In the data rows, zero lies at 4.5, halfway between 4 and 5.
Some points, each followed by its number:
[3 5 3 3 5 5 5 6 5 3 5 6 4 8 4 4] 0
[3 5 4 3 7 3 4 5 6 3 4 3 4 4 5 6] 1
[2 5 4 2 5 4 5 6 5 4 4 6 6 3 4 5] 2
[5 5 4 5 5 8 6 4 4 6 5 5 4 3 3 4] 3
[9 6 4 5 5 9 5 3 5 6 6 5 4 1 6 4] 4
[8 4 3 6 5 9 4 3 4 6 7 3 4 1 7 5] 5
[2 4 4 5 1 3 5 5 3 4 2 7 7 2 5 5] 6
[8 4 7 7 0 0 3 2 5 4 7 5 1 8 6 6] 7
[4 0 6 2 4 2 3 6 6 5 9 0 3 9 4 7] 8
[4 5 4 4 7 3 5 5 5 2 3 4 4 3 4 6] 9
[4 4 6 9 7 5 3 5 3 6 1 5 5 1 5 3] 10
Which five points above are nearest to each new point, looking only along the 3 directions in which the numbered points spread most? Their numbers follow each, smallest number first.
[5 5 4 2 4 4 3 4 4 4 5 5 7 7 5 5] 0 1 2 3 9
[3 6 5 8 3 5 4 6 2 6 4 5 7 3 6 3] 2 3 6 9 10
[6 3 6 6 2 3 3 4 4 5 5 5 3 6 4 5] 0 1 6 7 9
[5 4 4 4 5 4 6 3 5 4 3 6 3 4 1 2] 0 1 2 3 9
[9 6 6 9 6 2 3 5 5 7 5 1 5 6 9 3] 3 4 5 7 10
[2 5 4 2 4 3 6 5 5 3 6 5 6 6 4 7] 0 1 2 6 9
[4 5 4 5 2 3 5 6 4 4 3 7 6 3 5 5] 1 2 6 9 10
[7 3 6 7 1 4 3 2 4 5 4 3 3 5 6 6] 0 3 5 7 10
[3 6 3 4 7 3 6 5 6 2 4 5 4 3 6 5] 0 1 2 3 9
[2 7 6 9 3 7 3 5 1 6 6 5 6 2 6 3] 3 4 6 9 10
[3 2 7 3 2 5 3 5 3 7 4 4 7 2 4 4] 0 1 2 3 9
[3 0 5 2 3 1 3 4 7 6 8 1 2 9 3 7] 0 1 7 8 9
[7 6 6 8 6 4 4 3 5 6 5 2 4 5 7 5] 3 4 5 9 10
[5 4 4 4 5 5 5 5 5 4 4 6 5 6 3 3] 0 1 2 3 9
[7 6 5 6 6 4 3 3 4 7 5 1 4 4 6 5] 1 3 4 5 9
[5 3 4 2 6 4 8 5 5 3 1 8 3 5 0 0] 0 1 2 6 9
[4 3 4 5 4 6 4 7 5 5 4 7 8 3 5 2] 2 3 6 9 10
[4 5 4 4 5 6 5 4 4 4 4 6 4 4 4 3] 0 1 2 3 9
[4 4 3 5 4 5 5 7 5 5 2 7 7 3 5 2] 2 3 6 9 10
[5 4 6 7 6 5 3 4 4 8 4 3 6 2 6 3] 3 4 5 9 10
